Each row is where one point has got to under a steady rotation. How many ticks took it there?
The counts run from 0 to 425.
[151 121 112  94 115  52 164 108 167 113 136 137 175 115 149 117 125 146
 109 137 107  68 120 126 132 132 106 114 136 149 136 129 128 122 109 129
 166 146 116 120 175 164 144  72 154]
290
[ 99 185 135 115 154 117 186  80 122 128 102 124 119 114 128 125 130  98
 110 166 159 153 141 166  90 141 135  95 148 119 147 136 132 106 120 171
 144 156  95 114 165 157 170  96 111]
184
[100 185 161 118 140 150 169 110 111 129 121 137  75 127 115 145 115  52
 147 154 156 165 121 184 110 154 129  95 137 116 126 139 123 108 106 147
 161 127 110 123 136 145 164 124 120]
177
[152 102 138 146 124 101 107 188 129 119 129 166 152 122 166 151 111 117
 162 125  79 113 104 128 175 116 107 143 106 186  98 138  67 132 143  84
 136 103 124 113 100 115 119 135 149]
311
[ 87 117 187 127 128 115  75 140 112 138 125 170  95 121 149 153 130 113
 160 101 156 143 122 119 147 108 134 115 142 123 103 116  33 155 151 114
 146 135 157 116 103 128 124 154 143]
413
[120 107 164 171 120  80 106 128 123 132 101 160 137 167 112 133 138 137
 148 101 176 135 169 135 147  93 141 142 108 116 150 120  79 172 154 173
 130 146 153 140  87 109 152 136 165]
114
[147 104  98  84  90 106  88 111  93 135  68 144 147 130 102 113 110 130
 106 101 113 108  85 129 161 108 150 132 154  83 102 120 162 152 101 115
  70 107 143 133 169 124  81 112 128]
47
[125 135 157 142 171  66 200 118 117  96  98 132 171 150 161 117 133 161
 112 145 136 150 150 146  99 126 151 115 146 152 149 134 151 118 138 164
 153 174  91 147 140 154 169 115 130]
197
[113 117 166 117 114  81  83 169 122 124 151 152 130 118 145 129 141 142
 155  90 143 141 110 108 179 113 126 101 146 166  81  85  81 102 154 109
 143 157 148 132  79 119  85 142 122]
405
[174 119 105  98 115 196  70  98 125 131 139 140 147  96 140  92 130 135
 115 146 101 113 120  69 109 122 113 148 141 114 135 157 130 107 143 104
  75 138 108 116 158 107  97 125 106]
335
[149 140 168 117 102  68 164 111 155  62 138 160 144 158 127 136 120 119
 131 145 139 152 140 133 122 143 121 127 146 141 134 117 129 119 106 166
 169 190 114 150 159 170 174 126 144]
195
[154 110 114 149 158 135 115 143 144 152 111 118 168 145 135 105 115 176
 121 121 135  74 160 113  88  85 142 138  90 141 135 156  97 134 172 132
 111 106  93 136  76  76 109 134 166]
15
[ 98 138 120 123 144 162 144 140  78 138 127  95  85 132  67 119 130 130
 133 116 184 193 124 124 152 127 138 109 133 148 128  93 204 118 134 120
 110 124 121 175  92 134 110 161 113]
158
[108 116 147 173 105 122  84 137 133 143 113 141 117 164 105 145 151 111
 147 118 163 127 156 107 159 113 106 158  92  96 143 121  78 149 136 164
 152 163 166 154  90  86 154 145 122]
119
[122 157 119 114  89 110 101 158 138 160 149 134  89 130  69 118 120 119
 137 114 126  77 104 152 128 121 118 118 128 103 130 154 105 122 103 123
 142  83 160 104  91  75 108  80 168]
365
[100 119 106  73  91  88  90 143 107 144 131 121 112 119  89 104 128 148
 145  98 143 119  80 101 177  99 130 101 154 153  96  94 149 132 120  99
 119 111 163 149 101 136  69 111 155]
59
[ 96 110 172 127 170 116  82 139 106 148  96 145 115 133 163 152 108 138
 145  89 182 133 134 129 158 102 136  91 128 131  92 111  58 138 172 106
 145 127 130 135 109 130 123 168 127]
408
[134 128 137 126 118  66 156 132 150  72 132 142 164 151 126 115 139 154
 125 155 146 146 142  99 122 120 110 139 129 171 132 115 131 109 132 163
 178 205 115 169 118 146 171 113 134]
201
[115  93 133 150 170 173  94 137 138 144 120 138 129 105 211 163 124 127
 150 142  92  88 135 121 141 120 113 138 117 121 114 165  58 138 167  91
 138 103 131 100 136 116 139 135 133]
320
[137 121 139 101 124  42 113 133  99 126  91 165 160 125 125 100 130 149
 119  93 143 126 103 143 185 110 143  93 161 128  94  95 124 114 128 112
 109 150 123 132 151 139  87 116 112]
393
[112 108 101 144  91 109  94 130 149 164 126 120 129 119 136 134 147 146
 109 120  78  54 134 122 121 126 142 163 119  80 149 146  95 164 109 147
 125 111 178  87 127  91 117  85 130]
32
[140 181 101 112  98 121 169 144 162 134 179 127 123  97 113 133 128  79
 141 153  76  91 101 165 121 162 103 119 118 141 127 147 132  91  84 127
 158 102 120  92 138 128 138  81 137]
276
[126 171 117 105 116 142 175 148 139 134 144 129  96 116 107 154  93  78
 149 156  98 105  92 181 110 139 113 117 113 142 125 165 128 127  87 111
 163  70 125 100 131 122 156  88 172]
271
[197 112 146 104 125 157  84 142 116 101 132 156 133 144 111 115 101 153
 126 104 124 112 116 130 117 121 142 139 155 119 129 163 175 147 130  93
  77  89 126 124 122 114  88 140 182]
346
[ 95 132 176 135 140 131  97 103 118 165 121 164 121  91 151 124 148 122
 141 103 151 166 147 122 107 115 148 125 142 107 135 110  50 161 166 140
 105 123 144  67 119 135 123 130 117]
420
[ 85 185 129  91 124 158  90  96 112 187 140 120  99  80 134 107 150  86
 156 123 157 124 118 121 135 114 112  61 142 130 104 126  93  93 135 123
 143 131 112 118 112 119  98 119 115]
77
[134 141 132 117 138  73 135 113 107 170  82 135 141 104 117 115 131 118
  87  93 125  78 125 189 154 141 155  95 135  69 123 121 122 125 118 133
 102 111 126  88 170 129 106  88  99]
380
[157 118 180 181 153 122 106 143 112 126  88 149 143 180 134 124 142 139
 139  97 173 128 180 147 145 115 146 115 101 129 122 136 118 127 154 156
 116 160 116 160  72  88 114 167 135]
110
[122 167  92 106  84 105 105 124 141 178 135 132 116 117  57 110 134  99
 136 112 133  76 116 149 145 125 101 116 119  92 135 116  94 120 101 142
 137 100 141 103 127 105 117  64 125]
371
[122  98 122 143 101 165 127 124 129 102 108 156 127 121 141 160 113  86
 137 176  82 185 100 126 121 130 110 202 130 112 138 135 108 164 118 128
 113 117 142 104 167 145 187 133 108]
230
[145  81 109 102 116 150 149 103 137  86 133 121 131 122 120 138  96 137
 104 137 113 170 109  87  91 133 119 183 140 127 160 116 176 184 120 107
 103 101 142 132 183 176 153 126 157]
243
[162  88 143 117 134 173  87  87 136 137 126 152 146  99 169 136 115 125
 114 120  97 117 138 116 115 129 127 158 139  94 153 143 106 172 150  99
  78  93 141  69 184 145 116 129 148]
332
[ 65 191 133 124 143 141 171 142  93 152 128 123  75 109  98 123 130 100
 142 153 142 189 108 179 112 133 134  97 147 153 124 135 144 109 115 134
 146 109 119 119  83 122 133 123 127]
170
[ 95  98 127  91 144 110 107 127  98 150  97 117 108 134 117 134  97 143
 141  74 176 115 104 136 169  97 143  83 139 124  99 106 138 168 127  92
 125  73 152 151 121 148  94 151 168]
61
[106 163 167 115 122 135  96  77 150 159 162 129  98  94 135 135 149  79
 169  83 162  97 147 137 143 141 130  78 125 107 127  92  81 139 128 133
 151 119 149  92 131 159 105 133 138]
79
[ 99 151 156 119 143 125 117 110 113 185 134 136 107 100 137 137 133  94
 155  81 162 131 130 166 156 117 151  76 123 121 120 101  94 148 135 118
 116  72 141  76 116 149  91 133 150]
74
[128 177 149 111 100  79 176 115 140 103 147 148 149 115 113 107 160  98
 128 156 125 169 131 142 107 146 134 113 156 142 135 113 140  94  98 174
 153 188 114 110 139 159 147  88 110]
188
[169 152 109 101  94  97 162  96 169 117 140 145 155 112 118 126 106  76
 128 131 107  85 119 146 136 147  90 122 110 128 119 121 126 116  84 138
 153 117 109 110 185 166 161  73 139]
283
